Each path is a new rotation, seen through one point. The rows after it are directions, each followed by how far the rotation turns it, in degrees each step (0 if it stays put).
Each turn is a multiple of 5 degrees from 10 to 175, or 0.
Each row of a path follows its step; steps can be skipped.
path 1
step 0: 1.86 1.04 0.85 1.78 -2.86 1.70 -0.49 2.99 -0.70 -0.49 -0.05 -2.77 0.09
 1.92 0.82 -1.24 0.30 0.27 1.81 -3.42 0.00 -1.36 0.49 1.10 -0.49 1.51
 -3.12 0.70 0.73 -0.82
step 1: 1.45 1.19 -3.97 0.39 -2.12 -0.37 0.54 -1.02 0.49 0.95 -0.62 -1.34 -0.62
 -1.03 0.33 1.60 0.05 -1.23 3.41 2.93 0.41 -0.24 0.40 0.76 -3.53 0.21
 -0.98 -1.33 -2.48 0.26
step 2: -0.36 0.25 -1.46 0.04 -0.58 -2.10 3.02 0.13 -1.95 -1.01 0.15 -0.01 1.03
 2.48 -0.09 0.30 -1.49 1.58 -1.83 1.96 -1.79 2.77 0.23 0.52 0.77 3.58
 -0.57 -1.35 -0.57 -3.05
step 3: 2.89 0.19 0.34 -0.28 -1.44 1.21 -0.25 3.12 -0.58 0.37 1.69 -0.10 -1.86
 2.26 0.42 0.31 1.00 3.76 0.76 -1.07 2.39 -0.49 1.36 -0.33 -0.18 -0.68
 -1.23 -2.76 2.39 -1.45
step 4: 2.04 0.44 -3.11 -0.68 -2.53 -0.91 -1.65 1.48 -0.19 -2.42 -0.65 0.42 2.06
 -0.59 -0.71 -1.95 1.82 -1.56 1.62 -0.72 -1.10 -1.68 0.42 -0.25 -3.61
 1.54 -1.45 -0.96 -1.32 0.50
step 5: 1.29 0.33 -1.63 0.60 -0.64 0.25 1.17 -1.81 0.64 -2.92 0.45 -2.62 -0.99
 0.90 1.43 4.02 -0.30 0.60 -1.21 2.83 -1.53 1.64 -0.71 -0.87 -1.70 3.27
 -0.07 0.03 0.33 -0.58
step 6: 0.64 -3.65 -1.41 -2.18 0.89 0.75 1.52 0.38 -2.27 -0.73 -0.40 1.14 -1.68
 1.69 -0.16 -0.95 -0.71 3.01 -0.69 0.65 0.92 1.02 1.63 2.27 -0.48 0.15
 -2.04 -3.16 1.72 -0.19
step 7: 0.74 0.64 -1.77 -0.14 -0.15 -1.17 -2.26 3.29 0.13 -1.32 -0.31 2.04 1.80
 -2.05 -0.70 1.09 3.12 2.36 -0.64 -1.41 0.89 -1.44 0.52 -2.46 -1.10 1.82
 0.81 -2.78 0.62 -0.15
step 8: 1.54 -0.55 -0.99 0.03 -0.01 1.44 -1.20 0.04 -0.71 -4.62 1.54 -2.04 -1.24
 -0.72 2.14 0.68 2.32 -2.27 -1.21 -0.81 -2.22 0.16 -1.27 0.21 -0.91 1.70
 -2.83 1.38 0.37 -0.15
step 9: -1.05 -1.11 -2.22 -2.06 2.64 1.18 2.76 -1.30 0.00 -1.40 -2.67 -1.95
 -1.46 -0.65 0.41 2.37 -0.71 1.22 0.21 1.03 1.96 -0.62 0.33 1.80 -2.62
 0.44 -0.39 -1.84 0.60 1.79
Directions:
0.20 -0.42 0.75 -0.06 -1.25 0.70 0.58 0.88 1.20 -0.35 -0.21 0.19 0.23
 -0.77 0.29 0.73 -0.13 0.03 -0.23 -0.19 -0.85 0.66 -0.42 0.50 0.81 0.72
 0.54 0.39 0.45 -0.77 | 135
1.00 0.41 -0.17 -0.22 -0.36 0.15 1.38 -1.46 0.80 0.43 0.54 0.56 0.24
 0.27 -0.11 -0.80 0.19 0.36 0.65 -0.35 -0.47 -0.30 0.56 -1.04 -0.12 0.37
 -0.39 -0.06 0.41 -0.64 | 25
0.27 1.22 0.24 -0.80 0.01 -0.16 0.04 0.90 0.34 -1.60 0.26 0.01 -0.36
 0.59 -0.12 -0.31 0.78 -0.37 0.43 -1.03 0.18 -0.71 -0.42 -0.10 -0.26
 -0.86 0.43 0.82 -0.13 -0.34 | 90
-0.47 -1.17 -0.59 -0.13 0.52 0.00 0.27 0.19 0.49 -0.08 0.11 -0.45 -0.39
 0.24 0.53 0.61 -1.19 -0.09 0.44 0.35 -1.03 -1.34 0.04 -0.43 -0.74 -0.12
 0.07 0.79 -0.88 -0.71 | 95
-0.38 -0.02 0.67 -1.64 0.89 0.13 0.43 -0.05 -0.57 0.26 -0.68 0.27 -0.14
 0.48 -0.24 -0.01 -0.41 0.61 0.23 0.72 0.76 1.05 -0.63 -0.17 -0.47 0.36
 0.13 0.52 0.38 -1.19 | 100
0.67 0.38 -0.29 0.22 -0.38 0.16 -0.24 -0.11 0.21 0.50 0.87 0.44 -1.55
 -0.84 0.18 1.40 0.08 0.04 0.14 0.71 1.05 0.11 -0.32 -0.95 -0.16 -0.69
 0.66 -0.02 0.17 -0.14 | 170
